In the data rows, the value 128 means zero.
Each row below has a hidden score, from 0 to 40, with 20 about the middle. What is it? The score is a weighted sum of the row's numbers plus the product of two more (or one squared), each taken from its middle value.
[137 126 155  84 136 134 147 134 115 134 130 103 130 142 128 123 113 120
 126 149] 17
[129 145 154 106 135 136 135 146 124 133 124 114 109 125 124 130 122 116
 126 134] 19
[117 108 143 114 121 153 120 161 115 153 134 129 132 122 115 109 139 108
 135 133] 25
[134 112 127  98 118 116 148 141  99 156 126 118 116 141 152 106 112  95
 154 133] 17
[ 94 111 143 109 124 100 156 101 100 147 116 129  88 160 182 132  90  96
 166 114] 18
[123 122 135 136 144 139 140 130 129 119 121 125 132 136 145 135 139 130
 147 133] 8
[126 127 137 166 110 129 145 134 118 159 135 116 107 139 135 129 103 111
 152 141] 29
[105  75 118 117 133 141 163 170  84 164 146 120 136 156 119 141  91  81
 130 178] 5
[146 158 105 136 154 122  98  99 174  80 103 131 154  95 107 139 150 165
  95 114] 39
[107 138 149 147 102  98 150 101 112 133 123 118 100 157 146 143 105 136
 145 131] 20
[111 104 145 121 119 130 146 146 106 133 139 128 133 127 143 125 119  91
 142 151] 15
[120  97 155 145 121 112 158 152  99 163 142 106 117 148 155 119  98  93
 150 143] 19
[119 142 128 134 138 118 135  75 122 116  94 150  97 153 173 132 120 129
 157  87] 14
[139  70 143 115 118 129 143 177 105 150 148 131 142 136 136  86 118  94
 150 158] 20
[141 152 139 115 127 139 123 124 132 147 119 134 107 142 152 121 133 122
 153 107] 20
[141 147 134 115 133 141 131 132 132 125 118 128 106 142 140 116 126 136
 137 111] 17
[128 103 140 120 134 147 137 173 112 138 157 114 145 123 111 114 126 109
 114 169] 26
[150 170 103 176 113 114  89 112 182  95 129 114 144  71 102 152 163 167
 109 104] 37
[106 110 118 101 135 120 178 139  95 157 143 124  98 173 154 143  74 132
 145 179] 29
[134 154  93 158 126 109  96 139 143 127 151 114 154 104  87 137 154 153
 103 109] 19
[130 104 137 104 142 110 155 121  99 128 102 117 118 156 157 120  96 103
 146 152] 23
[126 164 101 115 141 104 106  91 137  91 110 137 128 123 115 116 146 162
  99  88] 24
[126  95 141 105 124 145 144 138 105 154 106 117 116 150 164 115 104  79
 162 115] 5
[120 124 105 159 143 135  96 112 154 115 124 153 167  94  92 132 148 145
  88 128] 24
[132 160 124 169 113 111 108 107 148  96 131 135 110 124 123 129 146 156
 118 102] 25
[147 126 113 149 150 130 107 167 138 123 155 119 158  98  91 132 144 144
 121 137] 21
[126 150 119 143 117 122 111 110 137 117 136 136 147 109  99 151 138 156
 105 120] 19
[ 90 101 133  93 152 132 160 139  94 169 121 127 137 150 159 107  76 101
 141 145] 24
[ 67  98 117 103 164 125 184 129  78 158 128 134  95 171 167 135  68  89
 138 169] 24
[ 83 164 139 147 111  99 150  76 126 144 114 141  81 168 178 162 103 118
 163 104] 15
[164 135 124 127 102 119 127 160 112 134 140 112 141 141 123 115 136 124
 140 139] 16
[116 122 133 114 125 138 138 132 122 132 122 127 135 130 143 144 131 109
 136 142] 10
[131 168 137 131 123 141 134 121 137 129 114 131 105 145 134 144 120 142
 131 123] 17
[156 154  94 137 153  98 119 121 145  89 122 111 167  96  82 114 131 177
  92 130] 35
[112 148 131 134 111 124 147 110 122 110 101 114 114 140 135 125 104 140
 127 136] 18
[122 117 144 114 123 117 159 113 103 134 108 117 102 155 166 143  84 112
 152 154] 27
[116 111 129 100 145 126 148 149 107 160 135 116 123 147 156 108 112 108
 157 133] 18
[147 138 111 135 152 140 116 152 149 118 149 125 162 108  96 145 145 158
 112 132] 20
[158  96 148 126  85 146 115 177 111 165 156 103 159 105 102 107 133  93
 124 155] 25
[124 113 143 119 114 126 134 142 108 149 130 132 116 142 148 127 118 111
 144 134] 22
[129 119 131 142 149 133 130 109 142 115 140 140 137 118 122 120 148 139
 114 127] 18
[148 142 106 177 125 128  91 110 179  92 139 133 180  83  82 146 154 162
  99 117] 25
[138 154 110 167  92 130 111 121 135 135 142 118 108 137 104 117 147 152
 110 116] 26
[152 140 126 175  97 118 125 128 119 121 140  94 112 132  95 121 121 123
 107 133] 22
[ 98 111 152 138  89 108 166 102  94 143 133 119  70 166 173 180  75 106
 150 148] 31
[137 147 105 128 128 142  96 129 153 122 119 132 145 108 107 115 153 144
 112 105] 18
[142 121 120  90 182 109 141 128 123 101 136 114 167 114 101 113 130 158
 102 166] 27
[117 143 124 148 119 125 125  97 140 102 121 152 100 138 130 161 130 138
 122 122] 22
[127 138 129 110 152 151 115 115 149 113 129 145 133 118 130 134 147 128
 121 117] 16
[ 80  97 136  90 144 123 190 123  52 154 138 134  84 172 167 140  64  92
 145 167] 21
[150 131 106 150 116 131  99 138 155 119 135 127 152 103 101 112 147 155
 114 114] 26
[146 135 142 128 119 127 125 158 128 142 156 106 127 133 119 142 136 119
 142 132] 14
[108 107 135 107 114 123 184 139  76 164 155 115  83 177 164 145  59 110
 145 178] 32
[117 149 146 144 142 140 101 102 150 100 108 141 129 104 129 157 151 156
 108  88] 21
[143 104 134 107 142 139 148 170  93 149 151 106 159 128 121 100 115 101
 134 164] 18
[138 111 157 128  99  88 147 111 106 129 143 106 107 147 155 145 114  97
 163 134] 23
[155 136 124 113 155 122 130 151 125 119 141 113 158 129 120 115 142 124
 121 156] 20
[136 126 121 137 141 125 130 158 129 124 151 109 143 123 107 149 139 142
 124 154] 18
[139 139 126 112 154 127 135 147 124 143 121 128 136 144 142 127 136 131
 153 130] 11
[113 166 117 136 123 107 143  56 127  92  96 149  78 157 169 118 117 128
 144 101] 19
[158 160 114 124 150 133 122 136 138 115 133 119 136 121 103 138 142 158
 110 119] 23
[119 125 147 138 105 117 146 111 113 154 134 125  95 158 169 164 103  95
 162 133] 21
[143 126 122 159 107 134 109 159 138 137 150 135 134 126 113 114 156 121
 135 116] 12
[ 69  82 119 117 132 123 198 160  64 189 150 144  97 176 159 161  65  95
 150 183] 12
[135 143 106 119 137 103 127  90 142  96 145 131 140 121 105 126 140 158
  92 126] 34
[133 113 138 134 124 151 116 129 130 131 128 129 124 113 123 136 142 115
 121 125] 19
[128 144 112 132 138 123 114  99 145  97 125 145 121 117 126 127 147 145
 109 107] 26
[111 154 118 148 150 142 131 109 151 118 128 148 104 131 124 153 139 149
 121 124] 16
[129 149 124 161 110 121 121 115 129 113 128 131 114 137 117 154 129 131
 114 130] 20
[138 150 131  88 147 139 117 124 135 121 128 139 129 128 124 133 141 135
 128 120] 17
[150 141 132 163 118 115  79 117 173  90 115 129 163  56 102  96 161 161
 114 101] 36
[144 145 133  83 171 117 149 125 112 103 112 113 153 139 119 137 118 146
 120 160] 16
[135  90 123 111 135 148 118 171 128 147 162 110 157  90 102 116 137 125
 108 164] 33
[ 94  93 140 118 146 120 164 140  98 154 127 126 112 159 172 121  85  98
 161 156] 28
[137  99 135  95 126 108 158 150  94 132 123 111 137 136 132 115 114  94
 144 168] 14
[138 161 117 136  92 132 110 129 136 135 105 123  87 130 149 119 130 139
 143  85] 25
[128 142 120 149 134 122 110 113 144  97 131 144 132 126 111 112 145 163
 116 117] 24
[137 143 124 131 134 128 126 121 128 126 125 128 127 122 113 132 142 120
 122 133] 14
[145 118 130 123  85 136 114 149 131 141 142 126 120 126 128 126 140 109
 142 124] 20
[153  85 140  53 138 142 126 185  96 154 149 113 169 120 128  94 133  99
 140 143] 15
[133 149 130 106 103 129 117 110 126 122 104 145  97 141 147  73 128 129
 125  90] 26
[130 172  98 142 101 126 120  99 127 117 120 134  93 136 137 141 130 134
 134  96] 15
[152 130 146 135 118 100 152 120 117 112 147 106 129 155 123 124 112 136
 130 158] 23
[112 138 139 132 126 127 148 105 117 143 109 121 107 160 160 153 104 108
 156 124] 9
[116  87 144  71 173 165 135 165 115 144 119 132 165 127 143 113 134 128
 129 151] 15
[ 91 116 144 126 130 132 162 112 112 166 111 146  97 161 183 125  82 122
 178 115] 19
[114 162 135 140 110 144 108  94 145 126  79 142  90 128 150 125 128 137
 121  79] 22
[109 108 136 114 135 138 134 109 119 122 137 133 135 128 120 131 115 112
 114 147] 22
[147 141 102 146 122  96  89 119 156  94 132 123 165  95  97  98 156 154
 103  94] 29
[153 139 113 110 115 145  90 162 142 124 117 116 138 111 120 121 149 125
 126  90] 21
[120 123 133 121 118 148 121 166 145 159 132 138 127 136 146 117 134 116
 150 112] 13
[145  99 133 111 135 138 127 153 118 144 146 132 166 119 120  92 143 109
 133 141] 14
[130  70 143 126 118 148 132 173 108 152 143 122 170  96 127  78 137  84
 141 141] 14
[102 146 128 111 159 131 119  88 146  83 128 139 140 121 107 154 132 171
  91 106] 16
[124 159 116 125 153 143 120 118 143 115 114 140 124 124 125 136 142 160
 117 104] 14
[141  89 147 118 116 135 138 163 105 162 140 116 143 136 129  83 131 111
 149 144] 21
[137 107 133 107 147 156 105 164 141 135 139 138 180 102 100 103 139 146
  93 143] 28
[123 129 142 150 119  99 140  98 125 126 111 138 105 140 163 160 129 112
 161 111] 22
[109 120 144 115 138 160 133 144 139 130 122 138 134 125 132 147 125 133
 120 136] 14
[ 98 122 163 142 107 106 168 112 115 126 119 124  97 156 149 136  88 127
 150 152] 22
[147 133  96 120 170 148 117 139 159 114 120 137 147 104 108 136 147 151
 110 139] 29
[145 161  85 180  95 105  98 109 168  89 151 124 144 101  83 116 157 181
 100 113] 27
[132 145 127 139 134 118 114 116 132 119 125 136 141 116 112 132 146 139
 119 105] 12
[130 129 153 124 132 123 151 107 121 123 114 134 120 145 149 134 117 112
 138 148] 18
[117 118 132 124 134 152 126 131 156 129 132 145 114 109 138 135 137 115
 126 121] 22
[151 128 134 123 122 135 122 154 131 128 142 129 141 129 122 134 150 129
 139 125] 13
[ 59  86 119 100 163 133 195 119  73 164 130 153  89 179 175 147  69  80
 139 174] 15
[125 123 164 105 142 141 146 148 126 128 121 128 136 141 126 131 121 137
 130 134] 8
[132 140 116 179 146 129  86  99 186  71 102 149 183  66  89 120 164 158
 106 123] 24
[100 113 135 105 117 131 127 133 122 146 101 132 103 128 169 164 124  98
 150 112] 24
[145 118 138  78 161 142 127 126 127  99 130 130 148 130 146 139 149 117
 141 120] 14
[141 132 118 108 143 118  97 106 150  98 118 129 169  88 101 126 147 148
 103  96] 32
[114 130 143 148  90 126 131 119 122 140 111 143  90 149 158 147 122  92
 159 120] 14
[114 127 141 149 119 107 160 111 128 108 139 125 105 137 143 143 112 116
 149 155] 19
[141 135 126 115 131 157 122 139 131 153 119 132 103 138 140 141 135 116
 141 114] 16
[146 162 100 153 119 110  95 112 164  80 138 133 156 108 100 111 157 180
 107 107] 25
[149 130 134  78 141 144 140 155 113 126 130 101 124 137 129 155 120 136
 128 144] 28
[110  86 120 129 154 138 110 126 145 120 128 164 181  81 109 101 150 120
 100 130] 19
[117 100 149  84 156 115 158 115 105 109 105 124 145 146 139 111 108 118
 120 156] 16
[135 135 125 140 128 134  94  84 160 103 130 143 159  90 107 107 157 147
 109 104] 26
[119 155 114 128 136 128 106  95 145  98 123 134 110 133 121 140 149 161
 105  95] 20
[113 144 118 174 141 115 123  93 145 106 100 140 101 125 134 148 140 126
 129 116] 18
[126 124 131 153 131 141 120 145 146 136 158 135 128 107 104 152 143 124
 122 132] 16
[107 121 146 113 136 123 152  99 123 140  84 137  79 167 175 164  95 120
 169 109] 21
[141 147 103 157 138 139  90 112 166  90 122 130 163  83  98 115 149 166
 107 111] 27
[141 168 117  99 135 121 110 125 130 107 115 138 121 121 143 106 147 135
 129  92] 20
[124 143 129 161 113 142  89 102 158 106 111 141 139  93 116 142 156 153
 108  97] 22
[113 116 137 127 145 140 115 136 128 127 122 134 122 115 113 142 137 100
 118 127] 14
[123 103 137  91 155 137 128 131 122 121  85 148 123 117 163 115 142  92
 141 105] 20
[135 118 130 131 164 147  96 112 158 113 125 158 161 106 109  95 155 147
 108 104] 22
[134 125 112 139 143 117  88 137 155 107 131 131 175  87  87 128 158 148
 100 107] 24
[133 157 131 139 128 113 136  96 132  93 131 130 117 141 126 143 132 136
 121 124] 14
[146 154 100 125 144 123 100 148 142 115 139 127 133 114  99 130 145 162
 113 108] 26
[120 131 118 134 152 136 100 100 166 120 111 152 162  87  99 115 153 143
 101 107] 18
[155 126 106 160 118 103  94 118 148 100 148 119 187  99  65  90 152 144
  99 139] 27
[114 124 142 143 129 138 123 127 139 139 114 124 121 110 129 162 139 114
 130 125] 14
[113  92 139 117 112 117 154 147  98 159 130 126 102 157 167 129  78  94
 153 146] 29
[157 112 150 101 133 123 153 164 102 149 136 114 134 148 137 118 111  94
 151 151] 14
[116 107 138 155 100 107 117 148 121 144 161 110 159  99  88 128 140 118
 112 165] 36
[117 116 148 103 146 152 138 130 118 153 119 137 129 140 151  85 122  98
 154 109] 20
[112 118 142 117 139 108 147 136 107 172 114 127 104 154 174 158 102 106
 180 122] 18
[128  99 137  88 164 119 169 130  90 113 106 113 137 152 131 111 102 108
 120 162] 11
[158 151 100 148 140 137 103 143 149 129 152 116 153 110  88 140 144 153
 109 120] 20
[126 155  99 159 116 117 115 109 130 119 134 127 109 149 115 121 147 134
 113 104] 13
[148 156 110 171 122 112  87  97 169 103 125 126 166  92  81 121 154 160
  95 111] 26
[137 148 137 127 134 117 142 101 131 126 109 137 102 155 150 136 126 130
 142 114] 19
[122 108 142 132 117 141 137 151 118 146 131 127 139 146 137 123 121 107
 144 129] 5
[104 125 133 135 118 147 109 140 135 130 140 141 127 114 117 132 147 135
 120 117] 20
[142 171 107 124 133 140 113 144 156 125 145 140 131 118 103 157 140 152
 118 116] 20
[136 120 106 161 106 143 110 139 156 131 164 137 142  96 107 145 158 143
 115 130] 26
[153 122 129 131 119 125 130 134 106 133 136 106 138 151  97 110 121 122
 105 163] 26
[ 49  51 126  94 146 132 201 150  48 205 151 168  80 185 204 143  49  95
 152 163] 27
[138 130 133 116 129 117 129 117 127 126 114 134 122 142 131 136 141 121
 149 115] 10
[ 90  97 115 156 111 141 161 150  92 162 138 120 128 146 131 122  96  91
 130 168] 24
[151 168 116 123 111  95  91  85 162  71 127 120 149 105 116 103 156 177
 107  80] 34
[139 133 151 102 141 136 147 156 127 122 124 111 137 131 129 149 131 140
 129 149] 18
[138 125 141  93 133 136 123 126 127 142 116 147 124 142 141 125 131 110
 150 110] 12
[143  67 105 112 139 121 174 195  89 158 177 113 160 143  87 139 112  98
 117 204] 24
[139 127 132 129 142 126  90 123 149 120 134 150 151  94 126 116 158 138
 122 100] 29
[147 122 109 186 111 111 108 140 137 135 163 131 136 104  99 139 147 141
 111 138] 35
